One turn moves every row onto another: examples first, then more rows asked:
nevad: [ -1 -16  24 -17  10 -30 -36  12  20  -4 -13  26 -25 -28 -17  28 -17  17
 -13   3  15 -30 -19   0  -3  -5  -6 -15  13  24  11   4]
bot: [  7 -13   9   2  -1 -21 -12  30   3 -23 -26  34 -15  -5   2  15 -10 -16
 -15  -1  29 -14  -9  13   1 -20  13   6 -14  28  21   3]
lizin: [-16  -4  -9  32 -11  -6 -35   8 -33  -6  26  26 -10 -13 -11 -10 -27   6
  13   7  11  24  -5  -5  24 -17 -16  -1   1  12  29  25]
mul: [-13  13   3   1  13   0 -28   4   8   8  -3   3 -21  11  14  25  41  14
   3 -18   7 -18   3   5 -21   4  36  16  16 -17 -20  17]
gipi: [ -8 -10   6 -16 -10   9 -23 -10  26  -5  29 -24  13 -39 -12  -5 -17  14
  23  -9 -22  13  11 -22   8  -3 -13  34 -14  23  -3  11]
Nimak: [-32   5 -18   1  -1 -11   7 -16 -10 -24  -3  12  24   5  -9 -22   1  19
 -15  14   3  18  -4 -18   0   8 -45  24   1   0  23  -9]
Pibe: [-33  -2   0  10  20  -4   0  -9  -3 -16   0  15  10   3 -18 -14  -3  13
   9  14   2 -12   0 -18  17  10 -52   6  48 -10  20   4]
Kesob: [-20  -4   6 -11  11   4 -31  11 -19  -3 -30  19  -1 -10 -27   1  -1  14
  25  14   4  -9  -1  -2  -1 -18 -50  -7  43  -2   2   9]
zuno: [  0   1  -1 -14   7 -31  -7  -2  -3  12  19 -49 -12 -14 -16   1 -14  22
   2 -23   5  -8 -30  12 -11   4 -17  -2  36  -5   9 -14]
Nozig: [ -7 -20  -6 -14   8 -31 -23 -14  30   2  -9  28  -2 -24 -11  17  -8  14
 -13 -13   4 -15 -20   1   3  36  -2  -7  45  -5  32  13]
taduk: [ -6  -1  30   4  -7  17  30  10   4 -21   6 -26  -4 -16   9 -16 -10   5
  45   5  12   3   3   1 -10 -11 -14  24  15 -12  -5 -14]
takol: [ -5   0   3   1  -4  26   0   7  -5 -17  21 -21  -4   2  19  12   0   0
  39 -24   2  10  26  -8 -22 -15 -27   5  23 -16 -22 -11]
fabub: [-12   1  15  10  23 -12   6   3  20  19 -31 -13 -15  -4  25  11  35   0
   8  -5  -8 -24  -8  -3 -19  -1  16  11   6 -29  -4   7]
mipuf: [-33  -4  22   1   8  -1  11   2  28 -28  19 -31   0 -35 -12 -18 -14  -2
  30   7   4  14   1 -10  11 -11  -6  30  -4  18 -10  -7]
Vomus: [  6 -16 -19  34  -4  -8  12  14   3 -15  -3  40 -23  16  19   2 -14  -2
   0   2  26  -4   0  10   1  12  12 -16 -20   7  19  15]
gumet: [-15  11  41  -5   8  -5  -8  19  11 -21 -25 -35   0 -22  -3   0  -6  25
  -2   2  10  10  11  17  27 -29   5   1  17  16  18   9]
dag: [-18 -15  13   3  13  -6  -3 -16  25  -5  -3  23   5  11  -4  -2   3   7
 -43  32 -12 -19  24   9   2  36  12   9  12 -16   6   4]
Lufup: [ 26  -3  15  10  -1  28  -4  15   8 -24  -5 -10  13   4   6 -18  -9  35
  11 -14  39   1  24  10  -5 -15   1  12   0   9  10  23]
dabes: [-33  11  23  10   0 -10 -25   2  28 -16  16 -20  -2 -40   5  19   0  30
 -10 -24 -25   4 -11  -7  22  -3 -29  -6  26  19   2  10]
dakun: [ 17  -9  -4  25 -10 -20 -11  15   3  19  -3  -5 -19  16  13  30 -17  -8
 -23  -4  -3  19 -31  -7  -1  -5   8 -17 -21   2  22   3]
fosa: [  2 -14  -6  21  -4  13   1   1  -9  18  10  14 -18 -16 -14 -27  -6  -7
  10   9 -15 -17  38  30   0   7  -5   6 -22  13 -28  16]
buvi: [-23  -4 -12  10  -9 -11 -16  -7 -28  -1  -1   3  -4  -4  -3 -25 -23  22
   1  28  -5  32  -6 -14   1 -10 -34  -7 -27  10  27  -1]
Zuda: [-21  -7  34  29  22 -22   6  -8  16   2  -4 -16 -12 -18  14   5  25 -20
  -7  -3  -4 -27 -18 -23  -2  18   9  14 -18 -19   1  -5]
gav: [ 13 -20  17   3   5 -19 -56 -18   5  21 -10 -11 -12  -3   3  -9   5  -7
  15 -11   1  11  -5  -4  -9  29  40  13 -30   7   2   5]
mokob: [ -7 -39  12 -16  22  -7 -30   3  29 -11 -17  28   8  -7  -5 -20   9   0
  -2  14 -16 -35   3  13 -20  24   9 -11  26  -8   0  13]
nonir: [-10   6  -8   3 -14   4 -43  21 -35 -16  -6  35   8 -17 -24   5   0   2
  15  -7  19  13  -5   6   3 -25 -23  14  25   9   8  21]
zefin: [ -7   2 -11  19   1 -15   5 -11  23  12  -8   8  -3  20   2  27  -7  13
 -51  16  -5  21   7   2  -6  16   9  -1 -20  -4   2  -1]
rerog: [ 13 -12  15  12 -14 -20 -21  28 -13 -10  13  12 -22  -8  -6  17   2 -23
  -5 -18  14  -1 -54  -1  -5   0  23 -21   6   8  14   6]
fis: [-20   5   3 -10  -4  15 -11 -10 -17  -1  22 -17 -10 -15  -8  14   5 -15
  28 -23  -6  42  39  -5   8  -5   1  -6  29  -7 -15  -1]
doduk: [ 16  -8   6  25  16  -4   2   3   1  23   5   2 -10   0 -28   3 -17 -18
  -8 -11  14  -7  43  20  16 -17  -5  26   4  22 -15   6]
gevo: [-22 -15 -21   1  -8   4  -5  -7  -5  -8  -2  23 -32  17  19   6  -2   4
 -21  19   1  -4   1   2  -9  37 -10 -41 -20 -10   7  -6]
rul: [ 15   4  11  -7  13 -20 -13   6  -2  16   7 -33  -9   3 -27  24 -18   1
 -21 -25  20 -11   8   8  -1 -24 -20  24  21  15  -4 -16]
Kule: [  1  -7  20  24   7 -27 -24 -20  16  -1   4  -6  -3 -22   0  -2  17  -4
  -3 -16   7  -3 -21 -22 -17  38  16  22 -44   3 -10  -6]
naz: [  6  -2  11 -25 -23  14 -14 -18 -11  16  19 -19   0 -35 -17   0  -8   7
  28 -10 -23  30  27  -9  16   6   6  16  11   1   8  15]
nizip: [ -9  -6  20   0  11  -3 -62  -5  -4  12  11  -6 -28  15   6  10  18  -6
   6 -12   5  -5   7   3   5  15  52  11   9  -3  -1  15]
vig: [  0  -2   3   4 -34  12  -7 -19  11   6  -5  -1   7 -39  12 -12  14  12
   2 -38 -28  24 -18  -5  -1  27 -31   6  23  -1  12  13]
Dezu: [-13 -21   7  20   7  41 -22  -3   3 -25  27  -1 -16   6   4 -22  -1  -4
   2 -16  31  12  29 -13  -2   5 -16 -23  -7  13 -18  11]
votig: [  0 -21   7 -12   7 -19 -36  21   7 -24  -6  28  -5 -20 -18  -4  19 -11
   9 -14  10 -16 -37   9 -30  11  18 -22  22   9 -12  10]
las: [-30 -11 -26  -6  -2 -25  -5   1  -5 -10  27 -35  -1 -24   0 -30   6  -4
  10 -22 -17  -4 -31  26  -2  26  -1  -2  25 -10   9  -5]
zuz: [-30 -15 -26  -2 -16   4 -11   6 -13 -11  22  -6  -5 -24   4 -39  11 -15
   5  -2 -31 -14   5  32  -8  23  -7   3 -17   5 -18   4]
busi: [-21 -21  16  -2 -18  30  -7 -18 -13  -2 -14  -7 -19 -21  -1 -35  14 -31
  -1 -13  -1  40   7  -3   7  22 -15 -21   6   0   3  -2]
Rab: [-27 -18 -23 -30  -7 -11 -16 -15   6 -11 -21  19  -1  -1   7   9  11 -11
 -34  -2  -7   2  -5   8  -2  46  -4 -10  16 -18  27  -8]

mul -> fabub
Dezu -> Lufup
Where do these go?
rul -> zuno
Nimak -> buvi
gipi -> naz
Vomus -> bot
mokob -> dag

One turn moves every row onto another: examples first, then more rows asked:
tosub: [-15  -3 -30   0 -18 -20  21  32 -24 -14 -13  14]
goro: [ -9  34  12   3  -4 -19  -5 -37  12  10  -7   7]
motu: [-10  32  13  20 -14  -2  -3 -43 -18  -8  -5   1]
Zudo: [-30  26 -11  46 -17 -21  32 -13  14 -16  -7 -11]
Muk: [-32   4 -17  -6  26 -18  38 -26  -5 -11 -15 -11]
difup: [-48  20   8  37 -20  18  28  -8 -21 -16 -10  -7]
Kelov: [-23  25   3  27 -18 -22 -14  21  10  16  -9  19]
mada: [  1   0  -1 -11  16   2   0  12 -16  24 -12 -13]
duleb: [-16   1 -33   5 -16 -21  23  26 -30 -22  -9  12]
sabub: [-21  24   8  22  -8  -1  34 -13   0 -34 -15  40]
fira: [-26   2 -10   2  23 -31  36 -27   1  -2 -15 -14]
fik: [-35   5 -16 -18  12   1  45 -18 -12 -22 -14   4]
Zufak: [ -9  31  11   7   0 -14  -6 -43   0   9  -1   5]
luz: [-35  18 -24  30 -32  -8  -3   3 -32  11 -16  19]
Sobi: [-18  11   8  29 -33   7 -24   1  -8 -18 -16  -2]
ninet: [ -3   4   2 -13  15  -6   4  15  -3  19 -10 -25]
kezo: [-17  10  12  35 -25  12 -21   1 -12 -19  -8  -4]
Tatiz: [-27  20 -25  13 -11  -5 -15  11 -40   5 -14  25]
Bogo: [-10  33   6  11   7 -20   3 -33  18  22 -16   6]
Novom: [  0  -2   8  -9  10  -3   2  16  -6  21 -14 -21]
Kagev: [-18   8   5  25 -29  17 -20   8 -10 -23 -12  -2]
viveb: [-33  23 -10   1 -16  15  41  22 -14   4 -11  30]
Pem: [-19  25  10  21  -2   1  39 -14   2 -36 -15  32]
mipo: [-16   6   6 -12  11  -5   1  11   7  25 -10 -25]
dovid: [-34   8  -6  -9  -4  19  42   6 -18 -11  -1  32]
pum: [-19   8   6  25 -26  12 -28   2 -11 -20 -13  -3]
buzi: [-17  -5 -38   5 -12 -20  14  28 -24 -13 -12  16]
tifik: [-33   4 -21  -3  21 -18  35 -27  -4  -6 -16 -16]
dedu: [-28   2 -19  -1  20 -27  37 -24   1  -7 -21 -15]
mefo: [ -5  28   7   4   0 -15  -6 -35  16  17  -9   5]
Raz: [-24  22  10  21  -9  -2  43 -12   4 -37 -19  29]
gider: [-23  23  -2  18 -24 -13  -1  29   7  20  -6  31]
Mimiz: [-29 -10  -7   7  -9  -1  39  34  16   2  -3  -1]
kisa: [-28  22  -1  40 -16  21  13 -24 -28 -22  -7  -7]
Neta: [-25   1 -13   4  15 -34  39 -22   0   8  -9 -21]
tovik: [ -4  -1   5 -10  17   4   1  12 -11  26 -14 -13]
dav: [ -5   1 -10  -7   6   1 -10  18 -32  16 -25   7]
rerim: [-25  27   5  15  -6   1  42 -10   6 -36  -7  32]
mag: [-40  24 -16  50 -24 -25  18 -11   2 -12  -9  -3]
zaki: [ -9  35   9   6  -1 -18  -4 -40   0  14  -2   6]
sef: [-13  -3 -35  -3 -13 -19  23  26 -28 -16  -7  13]
kupa: [-36  -1  -2  19 -11   9  44  29  10  -7  -5  -7]

Novom -> dedu
ninet -> fira
Where do these go?
viveb -> difup
mada -> Muk
dav -> fik
sef -> Pem
tosub -> Raz
Zudo -> Kelov
Bogo -> mipo
mag -> gider
rerim -> kezo
duleb -> sabub
tifik -> zaki
dovid -> kisa

One turn moves every row onto another: examples first, then more rows asked:
fep: [ 26   9  34  11 -28  22 -25   7  -3 -17 -17  37   4 -20 -14 -49  31   0
   3]
Mik: [ 12  24  11 -15 -23  13 -14  14   5 -24 -26  37 -20  11 -54 -23   1 -53
 -25]
Boveg: [ 30  -3  24  16  -8  29 -16  16  36 -22 -16  30 -12  -5  -9 -21  52 -15
  25]
zef: [ -1  -7 -10   4   0  26 -14  -7 -15 -41   2  23 -34  -8 -30  19  26 -23
  11]
nuz: [ 44  -3   1 -19 -34   0 -20   5   0 -27 -15  29 -19  38 -63  -3   6 -28
 -24]
nolab: [ 40 -26  24   2 -16  52 -40  -3  30 -34  -7  25 -21  42 -14 -19  47 -13
   5]
rudaz: [ -2  -7  11   0  -6  27 -16  11 -36 -33 -17  16 -12  -2 -28  20   2  -6
   6]
rur: [ 42  -7  29 -22  -9  15 -16 -11  -2 -32  -5  33  32  52 -51 -19  32 -34
  10]
zepi: [ 40 -15  17 -12  -1  51 -71   1 -25 -12 -19   4  -9  24 -49 -39  29  -6
  -2]
Fugis: [ 49 -19   6 -12   1  10 -26 -16   3 -19   2  30  30  40 -61 -23  41  -8
 -10]
fozim: [ 43  11  25  -7 -14  15 -40  10 -32 -11 -18  13  -1 -12 -44 -36  33 -16
  38]
zuvi: [ -1  10  24 -17 -38  21 -15 -13  -2 -23  -1  25   2  27 -49  18   4 -38
  -5]
guv: [ 21  13  34 -19  -9  20 -15 -16 -10 -29  -7  43  33  27 -48 -43  25 -45
   1]
kedu: [ 38 -11   6  14 -20  30 -36 -18  22 -26   8  37 -21  -3 -24 -44  57  -2
  -6]
Nobe: [ 35 -19  -2   0  27  22 -22   2  28  -9 -11  26  27  28 -56 -19  50 -15
  -8]
Tafi: [ 13 -13  -6  -4 -19  19 -22  -9  17  -7   2  14  -2  25 -58  30  20  -9
 -17]
Lodup: [ 37  -8  35 -11  -6  40 -53  17 -27  -9 -27  -1   8  19 -41 -15  25  -7
  32]
Vomo: [ 28  -7  54  -1 -24  43 -30  23   6 -25 -32  26   5  25  -7 -23  20 -10
  13]
Pidon: [ 26 -15  10  -6  13  64 -66  -9   3 -18  -7   4 -24  26 -42 -25  49 -29
  14]
Bulib: [ 35 -15  35  -1 -36  43 -49 -12  -9 -29  -8  31  -5  27 -19 -46  25   4
 -18]
Redef: [ 23 -13 -19  -4   5  26 -25   2 -17 -51 -11  29 -55  11 -38  -9  20 -30
 -16]
vonok: [ 29  12  17  -3  -1  29 -34   1  -3 -18  -7  13 -15 -10 -36 -22  53 -38
  53]
Nibiv: [ 32   5   0  -2   5  40 -53 -16  -2 -22   1  18 -32  -5 -45 -46  56 -39
  20]
gam: [  8  14  28 -10  17  32 -13   2  15 -20 -20  39  29  15 -42 -39  33 -53
   1]
bek: [ 13   3   4   2  27  28 -22  -3  20  -6 -14  37  28   3 -52 -43  43 -27
 -19]
Niret: [ 25   0 -17  -2  -4  11 -22  18  25  -9 -22  28 -24   9 -63 -10  17 -25
 -38]
Kekog: [ -2 -21  -1  -4   1  48 -32  -9 -25 -41  -4  17 -30  21 -31  16  11 -15
 -12]
nuno: [-19  14   5   1  -8  31 -16   0  23  -5 -11  23  -2  -1 -47  11  15 -35
 -18]
lobar: [ 22   0  -8   0  -2   5  -9  22 -29 -42 -23  31 -38 -12 -35  -7  10 -21
   2]
Fulud: [ 22 -15   1  -9  -3  27 -30  20 -38 -43 -29  23 -35  17 -37  -8  -4 -13
 -21]

zuvi -> Mik
Pidon -> zepi
lobar -> zef
Where do these go?
Nobe -> Fugis
Bulib -> Vomo

One turn moves every row onto another: examples first, then more rows asked:
kuri: [ -4   2  18   5 -32   8   1  31   4  -4  -9  17 -35]
kizil: [  0   7  30  14 -23   0  -2 -10   7 -27 -30  -7 -33]
bug: [-17  29  24   5  30  -9  -9  -7  -9 -22  -3 -10  12]
punum: [ -2   3  14   7 -25   2  -8  36   2  -2  -9  18 -33]
Nik: [ 19   8  13  -5  18  31  33  20 -10 -10  -9 -21   0]
Nodi: [ 23  23   5 -13 -19  13   0  -7 -41 -15  19  -7   0]
Metug: [-24  29  11   9  33   1   0   0   9  -8   7 -17   7]
viguf: [ 18 -11  -8 -27 -17  34   5  -8 -14   8 -14  30   1]
muleg: [-24  23  15   8  28   4   5  -7  15  -5  10 -21  10]
dezun: [  5  -2 -10 -27  14  30  24   6  -7  15  -5  13  21]
nuf: [-33  17  -6   1  18  -4  20  -1   7  19 -10   1  16]
pide: [ -6  31  23  10 -11 -22  -6 -16   1 -20  -2 -28  -1]
Zedas: [-21   7   0  -3 -17  29 -14   3   4   8  16  34 -21]
kubok: [-35   9 -18   8   5  11  11  -6  19  21   0   7   6]
kinof: [ -2   1  25  21 -16  -1  -4  -6   6 -26 -35  -4 -30]
gur: [-25  17 -11  -8   1  28 -16 -14   7  12  -6  36  -3]
zumuk: [ -2  11  21  12 -21 -32 -10 -18 -11 -15 -26  -9  -1]
munif: [ 22 -13  10  -2   4  29  27  31 -10   3   0 -10   1]
Gabu: [ 17   7  10 -14   2  -2  16 -30 -22 -18 -21 -17  23]
dun: [-19  10  -8  -1 -14  25 -23  -2   5   8  10  34 -20]
zudat: [-36   7 -12   5   0  14  11 -11  19  20  11   9   9]
gifez: [ 34  -3  14 -25 -23  13  -4  13 -27 -12 -13  16  -6]
levu: [  4  -7  29  11 -10   8 -13  11   8 -17 -41  14 -24]
nafi: [ -1  10   5  -9 -23   2 -16  32  -1  17  -6  29 -19]
fuvan: [ 14   0 -15  -3 -17  28  24 -36  -4   6 -18 -13   9]
lol: [ -9  29  14  14 -11 -27  -9 -19  -6 -21  -7 -22  -2]
peva: [ 32  -7  27 -12  -2   5  16   3 -20 -24 -33 -10   1]
zilum: [ 26  18   0 -17 -10  29 -14  -8 -24  -4  27  -2   7]
Tozu: [ 15 -16  -2   5 -21  33  20 -33 -16 -10 -20  -1  -2]
vip: [  9  19   1 -27  23  13  10 -13 -22  -3   7  -5  30]

lol -> kinof
Tozu -> munif
vip -> Gabu
Where do these go?
levu -> nafi
muleg -> pide

